One turn or mirror swaps these rows in pairs. Which row does each one swap with?
fepam: [-16.2   2.5  -3.2   1.7 -14.0  -3.5 -10.7  25.6  -7.3  40.9  -4.7   9.9
   6.3 -15.1   5.4  -0.2   7.5 -17.2 -28.5]
fakap: [  1.5  -0.5  22.1 -13.9 -35.5   3.9  -4.6  44.4  30.0   3.9 -10.5 -14.4
  -2.1 -14.1   5.8   7.6  -4.7  -6.7 -20.5]
Gete: [  0.4  -6.0  10.3   0.2  -3.6  -1.7  -4.1  17.2  12.6  25.5 -13.6 -30.4
 -10.9 -15.0  -1.8 -12.1   4.9 -17.6 -33.3]
sez: [ 14.5 -14.7  10.5 -16.8   0.7  19.6 -17.1  19.1   6.3  20.7  -4.4  -7.8
 -16.8  -6.4  10.0  -8.6 -12.0 -14.5 -18.5]
Dured: [  1.0  -9.0  17.3 -25.8   0.8  13.1 -17.5  25.9   3.4   6.0  -5.1  13.8
  -7.3 -24.9   2.4  10.1  -3.4  -5.3 -15.3]
pud: [-17.7  15.3   5.6   9.4 -33.3  10.5  -3.1  17.7  11.1  12.6 -22.0 -13.5
   2.1  -8.9  -1.9   5.0 -13.3 -12.8 -24.3]
Luvo: [-10.9  -1.2  38.6   0.4 -31.4   4.5  -0.1  28.0   8.6  23.8  -6.9 -10.3
   1.9  -6.0   8.4   5.1  -3.1  -7.6 -24.6]
Zese: [-11.9 -11.9  11.8 -13.3 -13.6   1.0 -15.4  23.2 -11.2  11.1   8.3 -11.3
  12.3 -23.8  22.7  -9.3   9.0  -0.1 -13.5]
dogis: [ -1.0  -8.1 -15.8  -0.9 -24.1   3.5 -17.5  24.9   7.8  26.9   0.4 -19.0
  -4.8  -1.5   2.6  -7.1  10.0 -29.1 -37.2]
ven: [ -3.6  -4.9  13.8  -2.9 -29.5   5.6 -19.3  16.0  26.8  30.6 -10.7  -5.1
  -7.8  -5.4  17.4  -6.1  12.4 -25.8 -30.8]
nafat: [ -2.8   1.2 -16.3  -5.2  -7.0  19.9 -10.6  39.6  18.0  18.4  -6.3  21.2
   2.3  -8.4   2.1  -8.1   8.2 -11.4 -19.3]
petav: [  0.8   1.1 -27.0 -18.3 -11.9   5.1 -33.8  25.3  14.7   7.8  -7.2  -9.0
  -7.9  -8.4  -0.3  -0.4  -5.5  -6.0 -16.5]
Rorim: [-16.6   2.2   2.0 -13.1 -24.5   6.8  -2.9  36.8  34.8   5.8 -10.8 -18.2
  -5.8 -16.4   0.9   3.4 -17.3  -6.3 -19.9]
nor: [ -0.2  13.3  -3.8 -16.3 -18.2  19.5  -5.2  28.4   2.7  30.1   9.8 -18.2
  12.6 -16.8  23.9  -5.4   5.0 -11.7 -29.0]
nuro: [-18.4  -1.5   5.5 -13.0 -37.3   5.7   0.4  26.0  11.6   7.6  -3.5   6.0
   1.1  14.9   5.0  -8.8  12.6 -21.4 -13.0]
gimu: [-12.5  -1.1 -12.6  -2.4  -3.5  22.2 -11.6  21.7  -7.6   5.0  -0.9   0.2
  -5.9 -23.4  13.7   8.5  16.7 -10.3  -6.1]
Mudo: [-10.3 -20.8   1.7 -13.7  -5.7  25.0  -7.3  25.5  12.2  23.8  -7.9 -11.2
  -7.8 -18.6  15.4 -13.1  23.8 -10.0 -27.5]
Didur: [  1.2  13.0  -2.0  -3.9 -26.9   7.8  -9.5  24.2  22.8  21.4 -19.5 -12.1
 -16.7   8.7  10.7 -10.9  -3.5   2.0 -16.8]
Delo: [ -4.9   5.8   0.0 -27.8 -12.4   2.3   1.7  24.4   5.9   5.9 -10.5 -13.7
  -1.9 -13.8 -17.6 -22.1 -10.6 -12.6 -19.9]
fites: [ -9.3  -5.0   2.8 -17.6 -18.2   5.7 -22.2  17.8  34.9  -8.9  -3.5  14.2
  -2.7 -13.4   3.1  -2.5   2.5 -10.2 -15.8]
Paluv: [-10.9  -3.2  -7.6  -8.6  -3.9  31.7 -25.3  11.0  -4.7  14.3 -11.8   5.6
  -4.9 -19.2   5.8   1.7   6.7 -12.6 -22.6]
bur: [ -7.5  -1.2   1.7 -15.9 -10.5 -11.2  -4.9  23.3  -2.9  -9.8 -16.4 -20.2
 -23.8 -14.0   1.6  -1.7   0.5  -8.6 -17.1]
femir: [  3.5 -23.6  17.3 -23.2 -12.6  24.1 -19.0  38.5  11.3  14.4  -3.5  -1.4
  -6.9 -15.1   6.8  -4.5  20.0 -10.5 -21.1]
nege: [  1.3  -1.9  14.6  -9.6 -30.6   8.6 -12.5   5.1   5.2  30.9  -7.6  -3.6
 -19.4   1.3  18.2  -0.2   4.7 -10.6 -29.8]
fufuv: [ -8.0   1.8  -0.8  -3.8 -25.5  -5.1  -0.4  34.7   3.5  25.9 -15.4 -39.6
  -2.4  -4.6   5.5  -2.3  -3.7 -14.6 -20.2]
Zosu: [-10.0  -2.3   0.8 -15.0 -22.9   3.4  -4.1  23.4  16.6   0.8   0.3  27.0
   2.1 -13.2  -5.8   6.7  -6.9 -14.0 -22.4]
Vipi: [ -1.8  19.9   6.0 -18.7 -19.1  -5.2  -1.0  27.2  18.6  16.1   2.3  -1.4
   2.8 -15.2  27.5   2.4  10.2   2.9 -29.2]
fip: [ -1.5 -16.3  -0.4  -1.3 -17.4  15.8 -30.1  23.8  -4.3  16.2   4.6   8.1
   1.6 -12.7   3.7   4.3  16.3 -10.3  -3.2]
ditem: [-16.0   4.6 -21.2 -18.3 -11.1   5.3   5.8  23.6  13.5   0.8  -8.8 -12.5
  10.9 -21.6  -2.2  -3.9   6.8   3.4 -15.6]
nupop: [ -6.3   8.3  19.6 -13.3 -25.1  -1.7 -19.5  15.7   5.8  40.9  -3.6 -21.8
   4.3 -10.6  10.7   8.7  -3.3 -11.5 -25.9]
Bim: [-15.0  -4.4   8.1 -30.7  -9.9  -1.6 -16.3  32.1   9.9  23.1   0.0   1.9
 -10.9   2.8 -11.0 -16.4  -0.5 -20.0 -25.3]
gul: [-12.0  -2.5 -16.2 -15.1 -17.0  12.1 -11.1  26.2   5.1  43.3  -9.0 -29.9
  -6.6  -8.7   4.3  -2.6   1.3 -16.9 -22.3]
Gerid: [-12.1  -3.0   9.5 -26.0  -4.8  -2.6  -9.9  17.3   3.3   4.0  -3.5   9.1
  14.3 -22.9 -12.7  -1.6   6.0  -3.4 -17.1]
lag: [ -9.7  -1.8   7.6 -25.5 -26.9   7.3 -14.6  24.0  -7.3  14.3 -17.1 -25.6
  -1.6  -0.7  -8.8 -14.6  -6.5  -3.1  -5.5]
matam: [ -5.5  -2.4  12.2 -14.2 -19.5 -17.4 -13.7  36.4   0.3  15.4  -9.0 -17.7
  -0.3 -28.0   1.0  -2.4 -21.1 -20.0 -14.7]
rez: [-13.3  -9.6 -12.2 -29.5 -26.2   7.4 -25.4  26.0  -7.6  -3.9  -3.0  -0.3
   2.2  -2.4  12.0  -1.8   1.8 -20.5  -5.4]
dizu: [ -1.3   3.3 -23.4 -12.8 -19.8  -1.7 -11.8  17.6  18.7 -16.1  -1.5  -9.5
  -1.8 -11.3   3.3  -0.8   4.2  -3.2 -25.6]
Zotod: [-17.7   7.8   4.3   8.8 -27.8   3.2  -3.4  26.7   2.8  14.0 -16.5 -22.5
 -16.3  -7.1  -1.7   4.5  -8.2 -22.6  -7.9]
nud: [-15.1  11.7  -1.4 -17.7 -17.4  -9.7 -16.8   9.2   1.2   7.6  -8.8  -5.2
  -8.9  -6.1   3.5   1.7 -12.3  12.0 -11.6]
pog: [-17.0  -6.3  -3.3   1.5 -17.8   7.6 -12.6  44.3  -6.4  17.8  13.8 -11.7
   3.1 -12.8  19.4  11.5   9.1 -23.6 -26.9]
nivo: [ -7.0  -9.1  -0.9  -5.8  -7.7   0.9  -6.9  38.1  -1.0 -12.8 -14.8  13.8
   6.1 -13.6   7.8   6.9  -6.3 -15.9 -19.1]
ziv: [-14.9  -1.5  -5.5  -8.1  -2.3  13.3 -15.4  26.5  21.7   0.3  19.0 -11.7
  12.3 -16.6   3.6   6.0  -3.6  -0.6 -22.8]
Nufi: [ -9.0  -8.8 -19.4 -23.6   3.2  11.3 -11.3  34.4  -2.2   1.4  -0.7  -9.3
   6.7 -23.5   7.0   2.7   8.5  -4.3 -11.9]
rifop: [ -0.8  -0.5  13.4   6.4 -19.0   8.0  12.6  32.3  20.7   1.1   1.9   0.2
  15.3  -9.2  11.2  -6.0  -9.4  -6.3 -22.0]
toge: [ 12.7  -3.3  15.7  -9.3 -22.8   6.7   3.8  19.9   7.4  -6.7  -1.2 -18.5
  -9.8 -10.1   2.3 -16.3   5.9   6.3 -21.2]
zital: [  2.7   8.7  -5.2 -15.7 -18.1  11.5  -6.0  39.8  -3.2  20.7  -9.9  -3.1
  22.4 -33.1  13.2   7.4   8.0 -11.4 -16.6]
Nuz: [ 11.4  -8.3   3.1  -8.0 -17.8  16.7 -14.6  43.7   9.4  21.3  16.8  -3.8
  -0.4 -18.7   0.6   2.1  -8.7 -23.8 -26.4]
zubol: [ -3.3  -8.6  13.5  -1.0 -23.3   6.3 -17.1  24.7  -8.4  17.0 -16.2 -19.2
 -12.6   7.5  29.3   4.1  -6.2 -12.8 -24.9]
Nekiv: [ -7.4  -7.2  32.9   2.0 -20.7   9.8   1.9  38.7  -4.5  16.2  -2.4   5.0
   5.6 -10.9  11.1  -1.5   5.1 -17.6 -22.7]
Sog: [  0.0   4.5  -0.5  -8.9 -40.4  -9.9  -5.0  26.7  -3.6  12.8 -24.0 -10.9
   2.7 -12.9  22.3  -0.4   8.9 -30.0 -21.6]
fala: [  9.2   7.8  -4.2 -27.9 -20.9   4.7 -12.8  22.5  13.8  16.4 -12.5   7.8
 -16.8 -12.6  23.0   9.9   6.4 -25.2 -14.2]
deto: [ -5.2  -0.5 -13.5  10.1 -28.5  -2.9  -5.8  28.7  11.0  21.0 -12.8 -14.5
  11.8  -2.6   4.4 -13.9  18.7  -9.1 -29.6]
Sep: [  4.7   4.1  11.8   6.0 -36.7 -10.2 -12.5  23.8  10.6  10.8 -20.6  -9.6
  -7.8 -15.7  -3.9   7.5  -1.3  -8.4  -7.1]
dufab: [  3.7   0.1  25.5 -22.8 -12.8  12.2 -17.5  28.0   0.9   0.6  -7.6  -1.6
 -16.4 -14.2  11.9   8.5 -15.6  -4.7  -9.9]

Gete swaps with ziv
Nekiv swaps with dufab
Sog swaps with rez
Nufi swaps with fufuv
nege swaps with Zosu
gul swaps with ditem
lag swaps with zital
Bim swaps with Vipi
petav swaps with deto

